One turning vector, and how many ticks it has turned
The counts run from 0 to 670.
[123 127 129 107  94 129 122 130 132 152 134  99 133  88  54 124  96 117
 114 154 152 165 142 172 102 146 107 124  63 130 121 154 147 132 145  78
 130 182 113 104 151 177 168 172  97  96 134 152 145 136 152 131 124 153
 137 114 100 124 163 113 119  91 124 141 158 121 107 155 136 171  83 105
 125  91 120 113 119] => 369
[142 116 133 119 109 122 123 124 149 133 110  58 173  84  61 129  92 124
 128 149 126 148 129 112  94 141  94 123  70 157 135 117 135 117 145 106
 152 162 149 117 102 213 146 167  99 142 132 142 153 111 140 119 144 156
 131 122  85 110 132 113 145 103 115 133 140 128 117 145 118 203 157 116
 114 106 139 113 126] => 166
[131 122 126  82 143 155 161 114 126 161 138  87 117  91  53 129  81 147
  94 153 121 133 134 105 136  81 119 154  84 138 156  84 132 105 163  97
 150 170 143 151  78 184 133 164 113 122 129 175 164 128 148 153 149 150
 131 144 116 128 139 132 130 126 141 139 164 139 116 118 132 181 120 115
 128  83 113 134 117] => 614
[136 108 153 154 134 138 121 107 150 148 138 111 141 115  46 158  84 101
  98 129 117 148 133 113 131 110 140 113  94 134 117 137 175 119 157  95
 129 170 105 114 152 178 176 142  94 108 134 135 161 113 136 122 142 145
 110 130  89 136 131 105 124  65 110 121 152 113  54 131 121 163 106 146
  97 118 163 110  93] => 570
[150 101 117 124  91 134 127 148 115 164 152  97 152  92  71 110  74 128
 134 162 137 189 125 139  93 157 124 133  88 157 129 161 154 123 154  83
 128 139 127 122 128 168 164 176 102 112 139 163 140 149 141 107 138 148
 113 147 130 134 146 106 117 107  89 143 166 105 107 174 143 158  90  94
 117  88 141 127 141] => 657
[130  83 145 138 141 132 109 124 128 161 102  69 133 134  57 114  88 113
 132 145 115 168 107 106 131 117 105  96 104 142 132 127 169 123 160 121
 120 153 112 142 103 210 131 193  91 129 148 159 177 148 133 130 153 117
 104 153 117 122 124  83 118 110 143 133 156 119  83 151 118 168  95 140
  99 120 152 115 112] => 142
[179  98 138 111 121 138 119 151 116 166 146 113 134  59  90 107  82 133
 116 171 116 186 113 119 118 108 127 161  93 147 142 116 151 112 164  87
 142 143 162 139 138 167 145 159  85 115 125 186 144 139 147 140 123 158
 101 135 138 132 159  98  92 112 109 134 156 127  96 155 146 157 119  83
 130  98 131 110 140] => 396
[142 118 124  75 125 135 134 127 120 155 170 125 129  79  52 136  88 154
 112 157 121 156 128 112 114  95 124 170  86 155 164 126 166  87 139  94
 139 164 143 155 107 150 165 154  94 139 148 171 166 133 135 143 126 162
 147 150 144 125 147 123 128 127 131 139 167 142 113 129 130 165 120 102
 127  68 141 139 116] => 473
[146  91 155 112 129 120 100 143 119 172 130 112 124 112  72 103  87 120
 121 157 119 190  94 120 135 122 113 129  97 137 128 148 180 120 165 109
 123 154 134 129 132 185 152 177  62 116 146 162 178 153 144 118 127 143
 124 151 126 132 145  71 105 112 119 139 149 131  87 161 154 142  83 111
 108 116 147  99 124] => 135
[155  90 136 112 158 135 130 121 117 180 126  90 108  92  74 112  65 139
 113 146 118 156 116  84 137  83 124 143 100 157 136  99 154 100 177 106
 147 131 145 156  99 201 118 166  99 134 124 185 162 139 137 126 148 131
 111 158 132 135 128 105  97 114 102 133 143 114  81 137 145 184 126 120
 123  98 134 131 123] => 406
[136  87 128 111  89 130 109 150 119 146 125  79 144  93  80  95  89 123
 130 170 127 195 123 138 109 146 118 124  78 137 130 125 150 138 167 107
 127 155 124 124 111 181 129 188  80 107 154 161 146 151 150 123 136 141
  96 127 120 123 171  98 117 123 139 149 163 119 101 154 130 152  93  93
 125  95 119 112 132] => 661
[136 108 135 118 117 113 109 111 155 132 136  66 146 108  47 140  93  93
 128 147 118 159 148  89 108 120 118 119  79 143 120 101 156 109 161 109
 141 168 110 146 137 199 142 166 112 105 129 145 145 146 107 140 151 140
  90 127 108 132 153 113 102 100 157 138 154 116  90 107 105 190 113 149
 123  88 150 129 114] => 18
[130 114 159 129 138 126  91 110 144 158 136 111 129 107  52 139 104 105
 125 148 110 161 124 120 129  99 105 129 100 140 139 150 192 105 140  92
 122 167 125 139 160 167 164 159  70 118 135 164 176 136 141 147 135 141
 136 129 125 134 136  84 101  98 151 112 150 137  74 140 127 162  98 137
 105 109 168 113  90] => 419
[164  92 140 117 154 143 134 126 109 167 104 109 103  80  87 128  67 135
  91 148 130 160 127 129 131  81 148 132  87 124 109 103 137 113 180 106
 132 148 118 135 119 188 137 152  88 115 133 171 142 117 148 122 132 134
  87 132 103 135 143 108 100  94  96 148 149 113  58 133 158 161 118 111
 128 107 104 105 115] => 119
[176  94 140 101 111 132 104 152 112 159 145 114 134  53  88 114  83 134
 118 172 114 188 124 127 107 108 128 159  82 145 138 119 158 108 159  98
 133 152 146 135 135 165 147 157  75 109 139 177 140 139 152 139 123 157
 101 129 139 136 178  97  91 116 126 143 157 130  94 147 137 153 112  83
 136  92 127 113 125] => 395
[132 125 137  75 142 143 144 131 128 167 134 110 107  92  53 120  91 146
  88 153 117 150 114 118 145  80 119 165  83 134 156 115 154 110 152 103
 139 177 146 142  89 181 144 163  91 123 138 173 186 138 151 150 133 163
 148 149 118 125 141 102 131 126 133 133 162 155 101 130 154 164 111 113
 117 101 117 112 118] => 479
[153 114 123 133 122 144 123 124 115 153 134 111 146  47  71 138  87 148
 132 170 132 143 158 155  89 104 112 137  83 147 144 139 147 108 132  69
 133 157 133 139 136 155 160 163 106 128 133 201 142 106 159 150 127 155
 134 105 132 127 150 131 115  94 119 132 163 106 110 163 134 173 130 100
 124  80 122 127 111] => 106
[144  87 141 135 111 123  96 135 119 147 134 103 146 113  57 113  95 107
 136 159 113 196 108 128 108 134 123 122 108 138 133 156 179 123 154  97
 117 154 112 132 141 168 156 180  76 108 157 161 169 157 136 128 135 143
 102 140 130 129 154  79 106 106 139 133 167 122  85 164 128 145  77 120
  98 106 156 108 112] => 1
[153 120 133  86 141 134 131 134 122 153 145 128 127  84  56 143  89 160
 117 157 110 161 111 121 116 100 113 156 101 155 156 134 146  89 137 101
 129 176 148 163 100 167 170 175  91 153 148 165 183 130 121 155 123 159
 155 142 134 110 136  99 145 130 131 139 156 153 117 153 152 169 115 118
 107  87 143 113 123] => 475
[108 124 136  91 117 138 125 129 131 158 157 118 125 125  32 127 100 128
 103 153 126 168 123 138 133 112 123 141  92 133 151 153 179 127 139  96
 124 187 106 128 120 155 170 168  85 106 155 160 182 156 141 142 133 152
 141 144 125 131 153  97 131 120 158 140 176 136  95 135 130 137  62 125
 111  88 146 129 107] => 211
[168  85 122 121 125 131 121 140 120 145 106  68 141  97  83 114  78 116
 131 159 117 179 123 107 102 131 116 121  91 142 114  99 122 114 177 106
 134 141 124 152 100 205 128 196 112 128 143 157 144 151 104 130 145 130
  80 139 115 114 142  95 108 119 126 154 160 114 100 151 129 180 109 123
 118  98 124 111 143] => 668
[128 124 128 111 166 162 154 116 125 167 130 105 117 107  49 134  83 149
  97 157 113 130 112 112 148  79 121 148 103 145 161 121 142 105 140  88
 141 167 149 146  78 182 143 180 110 139 135 180 189 132 145 154 142 152
 144 151 119 127 121 117 144 121 131 125 169 138 106 153 141 171 110 129
 100  93 128 121 114] => 481
[147 138 116 122 122 137 159 115 141 155 144  83 137 104  47 142  83 108
  93 145 143 144 150 135 112 131 127 127  69 138 111 129 129 121 150  60
 145 175 105 119 148 174 167 163 140  90 118 147 139 148 107 142 150 148
 112 126  98 135 141 133 114  86 112 138 158 114 114 150 139 183  84 132
 120  78 122 135 130] => 229
[158  99 126  91 126 131 130 127 109 129 165 125 131  81  60 160  75 141
 126 154 110 166 146 103  92  94 144 143 100 149 144 112 148  85 159 112
 124 165 112 171 102 157 177 152 100 142 167 151 144 117 105 141 136 154
 108 134 139 113 152 125 130 123 142 163 168 130  93 117 115 172 115 128
 122  70 151 135 114] => 467
[127 122 129 153 117 145 130 115 156 144 116  58 169 109  54 128  90 109
 130 148 125 139 128 106 110 138 113 109  83 156 138 127 152 129 132 100
 148 158 143 114 101 209 151 179 113 129 125 149 162 125 143 120 160 148
 125 138  91 117 117 115 152  92 112 111 156 112 111 156 106 197 132 123
  96 108 152 121 120] => 298
[154 126 148 132 115 125 102 119 158 123 141  84 164  68  50 146 118 114
 125 167 107 159 135 117 103 117 112 145  84 141 144 121 156 103 134  84
 141 176 148 134 160 169 161 155  95 109 117 153 158 120 131 158 127 166
 113 103 104 118 151  99 121  97 149 111 158 139 108 137 104 179 130 118
 111  95 152 108 107] => 27
[141 100 126 128 120 153 144 130 123 155 106  79 123 102  70 121  78 119
 103 139 144 161 136 150 118 137 135 104  67 118  96 124 124 149 174  93
 132 164 106 111 119 204 152 182 110  99 141 137 145 133 143 119 141 140
 100 128  83 124 146 114 129  90  94 148 161 111  83 163 145 161  93 118
 116 106 100 106 129] => 511
[166 105 135 108 126 123 127 121 137 122 135 104 144  69  61 170  78 126
 102 138 120 160 148 114  92 106 139 134  69 139 116 101 134 102 168 111
 145 174 120 139 124 184 172 133  99 134 140 121 134  93 116 123 130 160
 105 109  92 113 149 120 123  84 108 157 139 125  76 110 117 187 153 124
 123  86 134 115 114] => 176
[111 111 120 133 142 163 151 113 114 179 116  95 113 105  66 114  68 140
 105 141 153 132 133 151 131 109 122 101  72 135 132 142 157 136 159  96
 136 150 103 111  93 188 144 164  97 125 146 177 154 119 185 112 153 130
 139 135 109 140 125 129 131  85  95 138 157  94  83 151 142 171  96 116
 119  96 112 133 111] => 640
[175  81 128 139 143 154 119 127 113 141 112  99 122  70  86 137  71 135
 115 158 127 156 150 136 111  80 148 121  90 124 121 100 124 107 177  92
 127 154 113 149 123 174 140 160 107 118 150 171 134 103 137 142 141 138
  69 105 115 127 153 114 104  95 121 154 165 105  66 136 128 162 119 121
 123  98 112 111 106] => 252
[147 118 136 116 146 154 153 122 125 160 168 133 119 133  47 152  78 126
  90 144 111 161 117 107 144  85 154 142 118 145 134 138 162 103 155  87
 129 162 108 143 117 155 184 151 106 107 146 152 178 150 116 137 136 153
 116 151 121 133 137 111 125  98 112 137 183 128  83 127 138 139  71 144
 100  89 154 126 116] => 204
[123 111 122 123 138 151 153 119 105 177 106  94 114 102  70 124  63 142
 110 132 155 142 133 149 124 116 122 101  74 138 112 146 145 130 162  93
 134 152 102 119  97 199 151 164 107 130 140 163 155 115 164 109 148 131
 138 140  99 130 124 126 124  91  83 143 155  96  85 168 159 175 104 116
 112 101 112 123 122] => 641
[170 101 120 111 108 140 142 138 138 123 156 102 155 105  60 151  77 116
  98 147 111 182 129  96 110 125 162 139  92 131 122 101 126 112 182  98
 143 167 122 139 110 178 176 156 114 103 157 115 143 133  93 134 137 164
  77 136  98 121 156 114 143 103 118 149 176 127  94 120 117 157 107 126
 115  86 146 113 130] => 595
